Each named move below is a turn or a mirror, shown by a few rows before and after it. Which moves, in which order, take the first row of each later pair to the second? The first pair is answered.
q718:
0.258  0.398  2.090  -1.018  -1.075  0.614  -1.399  1.498  0.085  -0.578  1.019  0.156  0.659  1.237  -2.115  -0.317  0.788  1.226  0.929  -1.015  0.919  -0.765  0.249  1.221  ->  0.503  0.373  1.969  -1.211  -0.732  0.661  -1.956  1.603  -0.131  -0.148  0.950  0.242  0.060  1.407  -2.084  -0.230  1.003  1.371  0.456  -0.959  1.101  -0.388  -0.053  0.803
0.695  0.412  1.702  -0.823  0.520  0.268  0.183  -0.755  -1.046  -0.447  -2.040  -0.130  -0.016  1.226  -0.449  1.024  0.748  0.551  0.163  -0.186  -0.031  -1.391  0.690  0.839  ->  0.142  -0.150  0.389  0.044  0.197  0.753  -0.528  0.759  -0.562  1.396  -0.416  -0.463  -1.195  1.161  -1.626  -1.235  -0.033  0.521  -0.238  -0.412  -0.484  -1.978  -1.297  -0.947
0.031  -2.143  -1.047  3.289  -3.944  0.724  0.997  0.346  3.228  2.230  -2.643  1.561  0.448  -1.463  2.706  0.866  -1.289  -0.196  -2.165  -1.455  0.930  -0.767  -1.665  -0.229  ->  0.621  -1.817  0.230  2.616  -3.969  0.078  1.323  -0.384  3.400  1.179  -3.411  1.846  0.691  -1.638  3.362  2.091  -0.707  -0.264  -2.237  -1.668  0.913  -0.335  -0.361  0.667
-1.672  1.609  2.529  -1.849  0.698  -1.009  -3.834  1.735  -1.530  1.642  1.391  1.360  -0.659  0.484  -0.090  -0.662  0.511  0.605  2.011  -0.525  -2.793  -0.559  0.030  2.024  ->  -1.391  1.901  2.661  -2.079  0.842  -1.047  -3.484  1.574  -1.426  1.347  0.770  1.517  -0.486  0.546  0.512  -0.108  0.588  0.766  2.198  -0.566  -2.511  -0.595  0.723  2.756
q378:
-0.957  -1.425  -1.389  1.278  0.263  2.038  2.541  -0.836  0.119  -0.341  -0.334  -0.484  -0.226  -0.626  0.627  0.054  -0.387  -0.087  -2.023  0.298  1.231  -0.632  0.368  -1.309  ->  -0.836  -1.723  -1.212  1.466  -1.129  0.706  2.104  -1.411  0.266  0.557  0.521  0.316  0.275  -2.350  0.700  -0.924  -0.040  -0.223  -1.314  0.478  1.233  0.842  -0.487  -0.738
0.504  -1.583  -1.352  0.970  -0.762  -1.640  2.362  -1.667  1.657  -0.504  -1.032  0.158  1.451  -0.924  1.756  1.577  -0.122  -1.352  -0.622  0.148  0.105  1.169  -0.094  1.338  ->  0.185  -1.935  -1.702  1.160  1.064  0.551  2.462  -0.690  1.331  -1.569  -1.202  -0.582  0.568  1.075  1.593  2.092  -0.390  -0.737  -2.181  -0.204  0.200  -1.134  0.584  0.664
-1.240  1.446  -1.430  -1.089  5.545  0.250  -0.893  5.125  -1.532  3.644  3.377  -0.707  -3.657  1.560  -3.539  -3.404  1.384  -1.104  -1.847  -1.203  -0.443  0.072  -2.360  -3.036  ->  -0.416  2.296  -0.414  -2.448  1.711  -4.698  -0.848  1.997  -0.875  5.336  2.763  0.892  -1.143  -3.019  -2.071  -3.235  2.298  -2.830  1.606  -0.582  0.038  4.408  -2.730  -0.051
0.361  2.937  2.424  -1.384  0.867  0.327  -6.059  4.168  -0.152  3.536  -0.284  -0.085  -0.784  0.884  -3.902  -3.987  0.528  0.517  2.500  -1.154  -1.302  -1.577  -3.051  -0.557  ->  1.528  3.975  3.768  -2.918  0.450  -2.407  -5.237  1.785  0.367  3.444  -2.380  0.132  0.835  -0.774  -3.151  -1.955  1.462  -0.932  4.967  -0.579  -1.094  1.107  -1.614  1.532
q929:
-0.713  -1.244  -0.615  1.087  0.659  0.997  -0.294  2.702  0.706  0.218  1.443  -1.168  -2.078  1.331  -1.994  -2.127  -0.945  -0.828  -1.154  -0.339  -1.061  -0.978  -2.437  -1.934  ->  -0.974  -0.487  0.480  0.244  0.264  1.787  -1.326  3.400  0.288  0.311  1.799  -0.277  -1.693  1.048  -2.531  -2.566  -0.159  0.104  -1.174  -0.141  -1.342  -1.225  -1.828  -1.640
1.304  0.653  1.335  -0.854  0.062  -0.758  -0.662  0.522  -0.750  0.906  0.306  -0.436  0.351  0.051  -0.501  -0.240  0.254  -0.115  0.915  0.046  0.731  0.770  -0.135  1.384  ->  0.720  -0.213  1.036  -0.401  -0.014  0.659  0.816  -0.123  -0.779  -1.353  -0.240  0.043  0.571  0.580  0.439  0.974  0.799  0.653  -1.071  -0.028  1.219  -0.402  0.956  1.575
-0.047  -2.177  -2.161  1.821  -1.111  -1.740  2.716  0.582  2.433  1.096  2.158  -0.597  0.033  -1.848  -0.302  -0.597  -0.568  -1.945  -0.892  0.148  -0.513  2.726  -2.665  -0.834  ->  0.389  0.450  1.920  -1.580  -2.652  -0.492  -1.585  2.081  0.050  1.026  2.356  1.476  0.163  -1.728  -2.579  -2.986  1.904  1.628  1.175  -0.029  -1.107  1.810  -2.056  0.464
q815:
-0.521  -1.165  0.710  -0.530  -3.431  -1.649  0.357  -1.256  -1.728  -0.479  -1.578  1.369  1.414  -2.461  -0.022  -0.520  2.079  0.829  1.594  1.301  -0.464  0.611  1.136  4.093  ->  -0.625  -0.613  -0.651  -0.051  -0.146  -3.385  1.853  -1.622  -1.008  0.800  -2.776  -0.252  1.187  -0.872  -0.069  1.519  0.616  -2.417  2.368  1.235  0.056  1.656  1.131  3.548
1.323  -0.940  -1.177  0.688  -3.394  1.675  0.276  1.461  0.882  -1.042  2.744  1.454  0.804  -0.972  0.748  -3.844  -0.455  0.378  -2.170  0.636  -0.461  -1.134  -2.430  -0.022  ->  1.875  -0.934  -1.368  0.866  -2.298  1.027  2.946  -0.735  1.649  -3.359  0.317  1.319  1.876  -0.478  3.184  0.571  -0.241  -0.903  -3.042  1.285  0.406  -0.977  0.018  1.526
0.431  0.275  1.156  -1.720  -0.571  -2.643  0.012  -1.825  -0.610  0.688  -0.732  -0.044  1.396  -1.734  0.046  1.202  2.028  -1.628  2.442  -0.291  0.926  2.716  0.665  1.816  ->  -0.051  0.474  0.792  -1.636  -0.066  -2.363  -1.379  -1.018  -0.440  1.780  0.136  -0.336  0.863  -1.631  -1.011  0.150  1.507  -2.258  2.768  -0.297  0.855  2.898  -0.413  1.189
-1.112  -0.867  -0.631  -0.350  -0.753  -4.626  1.425  -2.145  2.756  3.473  0.060  -1.364  0.304  -2.087  2.375  -0.368  -0.767  -3.692  3.092  0.121  0.271  5.418  -1.354  1.444  ->  -1.637  -1.054  0.052  -0.865  -3.277  -3.179  -1.410  -0.341  1.912  4.108  2.603  -0.095  0.067  -3.210  1.026  -3.948  0.113  -0.120  2.930  -0.463  -0.216  4.554  -3.017  0.813
q522:
-0.864  -1.313  0.180  -0.620  -1.016  1.476  0.774  1.359  1.866  0.995  2.468  1.625  1.133  -1.378  -1.800  -0.070  1.882  -2.254  2.787  -0.859  -2.055  -1.948  -1.686  -1.128  ->  -0.495  -0.822  1.129  -1.650  -0.872  0.624  0.443  1.163  1.728  0.871  1.798  1.481  1.966  -1.111  -1.989  0.758  2.275  -2.256  4.025  -0.968  -1.937  -1.246  -1.021  -0.711
0.088  -2.028  1.479  1.259  -2.366  2.725  -1.652  -0.192  -0.223  0.355  0.489  1.546  -2.455  -1.293  -0.785  -1.146  2.142  1.548  0.032  -1.568  -2.224  1.347  0.737  1.362  ->  0.036  -1.203  2.198  0.006  -1.550  2.274  -2.249  0.167  -0.903  0.506  -0.209  1.966  -2.294  -0.585  -1.326  -1.218  2.492  1.132  1.104  -1.703  -2.320  1.591  1.037  1.449
-1.966  -6.002  -3.606  3.186  -3.817  1.212  4.383  -3.124  2.359  -3.974  0.700  0.521  1.879  -2.707  3.369  -0.211  0.933  1.110  -2.907  0.332  -0.105  0.401  0.591  0.269  ->  -3.167  -3.012  -2.348  1.865  -0.191  4.108  -2.262  2.844  0.390  0.488  3.741  -0.403  -2.071  1.513  -2.291  -5.861  0.097  3.358  -1.751  -0.632  -1.303  -3.119  -2.101  -3.239
-0.402  -0.820  -1.470  -0.147  -1.726  -1.412  0.473  -2.350  0.526  -0.057  3.220  0.685  1.035  -0.547  1.723  -2.031  -0.570  -0.639  3.076  0.721  -0.505  4.609  -2.061  0.265  ->  -1.097  -1.057  -1.940  0.319  -1.587  -0.294  -0.396  -1.304  -0.049  0.466  3.733  0.374  0.365  -0.166  1.046  -3.608  -0.955  -0.431  2.742  0.533  -0.529  3.815  -2.822  -0.436

(2 to 3 moves a pair)
-1.494  -0.907  1.152  -0.396  -2.858  1.947  -1.666  0.555  -1.223  0.057  1.414  1.947  -1.994  -3.227  -0.382  -2.179  2.076  1.676  -0.013  -0.706  -0.386  0.290  -0.764  -0.547  ->  -0.511  -0.811  2.007  -1.074  -2.998  2.390  -0.751  -0.471  -1.344  -1.474  0.245  2.290  -1.446  -3.216  0.453  -0.669  2.217  2.246  -0.462  -0.813  -0.255  0.294  0.509  0.610
q718 q522
-1.354  -3.806  0.641  1.135  -0.285  -0.162  4.690  0.244  1.506  -0.958  -0.014  -1.318  -5.529  2.960  3.241  0.411  -2.877  -2.156  -4.650  1.006  1.580  -0.354  1.208  1.675  ->  -0.194  -1.886  4.671  -2.718  -3.470  -2.346  3.069  -1.573  0.587  -1.954  -0.909  1.526  -3.233  0.092  3.964  0.815  -0.018  -0.670  -1.215  1.611  1.411  1.605  2.790  4.729
q929 q815 q815
1.031  1.378  3.907  -3.133  0.888  2.294  -0.410  -0.530  -1.307  -3.009  -0.594  1.512  1.142  -0.124  0.770  0.254  2.660  3.386  -0.664  0.390  1.341  -0.381  2.590  1.572  ->  -0.355  1.363  0.399  -0.908  6.252  0.610  0.591  1.129  0.253  2.025  -0.590  -2.254  -1.498  3.358  -0.749  1.140  -0.634  -2.112  0.236  -0.470  1.779  -0.380  0.319  -2.247
q378 q815 q815
-2.687  0.125  -1.377  3.729  -1.780  -0.092  -1.435  -0.396  -0.004  0.051  1.404  -0.326  -0.449  -2.447  0.792  -1.445  1.898  0.643  0.060  -1.046  -1.746  0.456  -2.525  -1.180  ->  -2.026  0.868  0.355  2.567  1.004  1.640  0.456  -1.031  -0.489  -3.632  -1.719  -0.440  -0.149  0.328  1.322  2.455  2.512  1.318  -1.234  -0.543  -1.651  -0.967  0.714  0.124
q718 q378
-0.912  0.120  0.994  1.954  2.036  1.127  1.657  0.527  0.593  -2.149  -1.196  -0.711  -1.579  3.407  -1.197  1.308  -1.376  -0.087  -1.230  0.429  -0.955  -2.859  2.835  -1.245  ->  -1.148  -0.027  1.438  1.746  0.821  1.699  1.171  0.193  0.140  -2.773  -0.748  -0.248  -1.168  2.715  -1.253  0.544  -0.981  1.660  -1.582  0.495  -1.211  -3.131  3.023  -0.944
q815 q815 q815
-0.779  -0.889  -1.695  3.056  2.965  3.306  -0.753  2.914  -1.051  0.748  2.066  -0.905  -1.821  5.004  -0.095  -0.762  -1.891  -1.587  -3.176  -0.863  -0.005  -5.408  -1.307  -2.092  ->  2.319  1.759  2.515  -1.455  3.733  0.060  -0.026  -1.372  -1.720  -2.264  -2.526  0.855  1.291  4.076  1.333  4.749  0.539  -2.413  0.552  -0.219  0.347  -2.327  3.788  2.845
q929 q718
-1.928  1.799  -1.770  -1.642  -3.623  1.097  -0.697  0.784  2.798  1.761  -0.074  0.503  -1.540  -2.749  -2.193  -2.513  1.656  1.780  -0.184  0.088  0.417  -0.019  -2.021  -0.932  ->  -1.519  1.129  -3.478  -0.406  0.550  1.649  2.550  0.297  3.741  0.502  -2.331  -2.123  -2.531  0.662  -1.181  1.464  -0.166  -1.165  -1.872  0.032  0.768  -0.735  -0.420  -1.589
q815 q815 q378
-0.244  -0.586  -1.846  -0.109  -2.867  -0.905  -0.670  1.075  4.490  3.112  1.415  0.318  1.725  -0.862  1.931  -3.548  -0.724  -1.549  -0.176  -1.106  1.551  2.260  -2.423  -1.944  ->  -0.047  -1.687  -2.237  0.622  -2.709  -0.702  1.353  -0.102  4.686  1.007  0.939  0.038  2.044  -1.012  3.419  -2.191  -1.098  -1.638  -1.773  -0.880  1.546  1.532  -1.608  -1.615
q815 q815 q718
0.206  -0.610  -3.118  3.675  1.347  -0.127  0.298  2.193  0.596  2.151  1.180  -0.926  -1.993  1.559  -2.751  -3.532  -0.686  -2.159  -0.134  -0.077  -1.840  0.503  -2.191  -1.817  ->  0.975  1.751  -1.029  1.288  4.320  0.429  -0.533  2.783  -0.813  0.934  -1.073  -1.276  -1.979  3.729  -3.434  -1.719  0.408  -2.190  1.043  -0.206  -1.560  -0.275  -0.180  -1.600
q522 q718 q378
